[[143 133 142 116 133]
 [126 137 105 131 147]
 [109 120 114 134 129]
 [124 114 151 120 114]
 [138 128 147 116 127]
 [149 145 126 118 148]]
->
[[124 114 151 120 114]
 [109 120 114 134 129]
 [138 128 147 116 127]
 [143 133 142 116 133]
 [126 137 105 131 147]
 [149 145 126 118 148]]

[[130 129 131 116 110 117 127 127]
 [125 124 122 136 150 134 128 128]]
->
[[125 124 122 136 150 134 128 128]
 [130 129 131 116 110 117 127 127]]

[[130 131 121 128 125 131 128 133 145 125]
 [138 123 110 125 134 124 134 131 132 117]
 [133 130 115 113 138 142 115 129 117 126]
 [125 134 130 124 129 139 147 130 141 129]
 [135 128 126 135 130 117 126 121 113 126]
 [142 125 106 126 123 132 134 130 133 119]
 [146 111 125 124 147 131 138 144 134 126]]
->
[[146 111 125 124 147 131 138 144 134 126]
 [138 123 110 125 134 124 134 131 132 117]
 [142 125 106 126 123 132 134 130 133 119]
 [135 128 126 135 130 117 126 121 113 126]
 [133 130 115 113 138 142 115 129 117 126]
 [130 131 121 128 125 131 128 133 145 125]
 [125 134 130 124 129 139 147 130 141 129]]

[[128 137 145 151 156 157 157 155 151 145 139 132 127 123 120 119]
 [121 123 125 126 125 124 122 119 116 112 110 108 109 112 116 122]
 [149 154 157 158 156 153 148 141 135 129 125 121 119 118 119 120]]
->
[[121 123 125 126 125 124 122 119 116 112 110 108 109 112 116 122]
 [128 137 145 151 156 157 157 155 151 145 139 132 127 123 120 119]
 [149 154 157 158 156 153 148 141 135 129 125 121 119 118 119 120]]

[[127 119 123 132 127 136 126 127 125]
 [113 120 131 128 136 123 127 127 125]
 [122 134 123 120 124 124 124 127 126]
 [144 131 155 124 131 124 127 128 124]
 [134 127 131 125 133 124 127 131 128]]
->
[[127 119 123 132 127 136 126 127 125]
 [113 120 131 128 136 123 127 127 125]
 [134 127 131 125 133 124 127 131 128]
 [144 131 155 124 131 124 127 128 124]
 [122 134 123 120 124 124 124 127 126]]

[[113 136 146 119 109 115 115 105 115 104 146]
 [128 111 134 152 151 151 123 149 155 138 120]
 [149 134 119 150 145 155 125 136 153 136 106]]
->
[[128 111 134 152 151 151 123 149 155 138 120]
 [149 134 119 150 145 155 125 136 153 136 106]
 [113 136 146 119 109 115 115 105 115 104 146]]

[[131 101]
 [127 135]
 [145 100]]
->
[[145 100]
 [131 101]
 [127 135]]
---
[[147 128 119]
 [101 141 151]
 [140 132 126]]
->
[147 141 126]

[[122 121 140 124 116]
 [123 116 136 122 116]
 [125 110 129 120 119]
 [121 104 137 117 110]]
->
[122 116 129 117]

[[148 114 114]
 [105 141 144]
 [117 130 129]]
->
[148 141 129]

[[150 147 118 141 116]
 [144 141 122 138 118]
 [150 147 118 141 116]
 [150 147 118 141 116]
 [106 145 108 103 106]]
->
[150 141 118 141 106]

[[107 126 119  99]
 [152 153 107 156]]
->
[107 153]

[[136 126 104 155]
 [152 155 127  99]]
->
[136 155]

[[148  99 153 100 157]
 [122 141 110 138 107]
 [143 110 138 107 148]
 [104 131 123 128 110]]
->
[148 141 138 128]
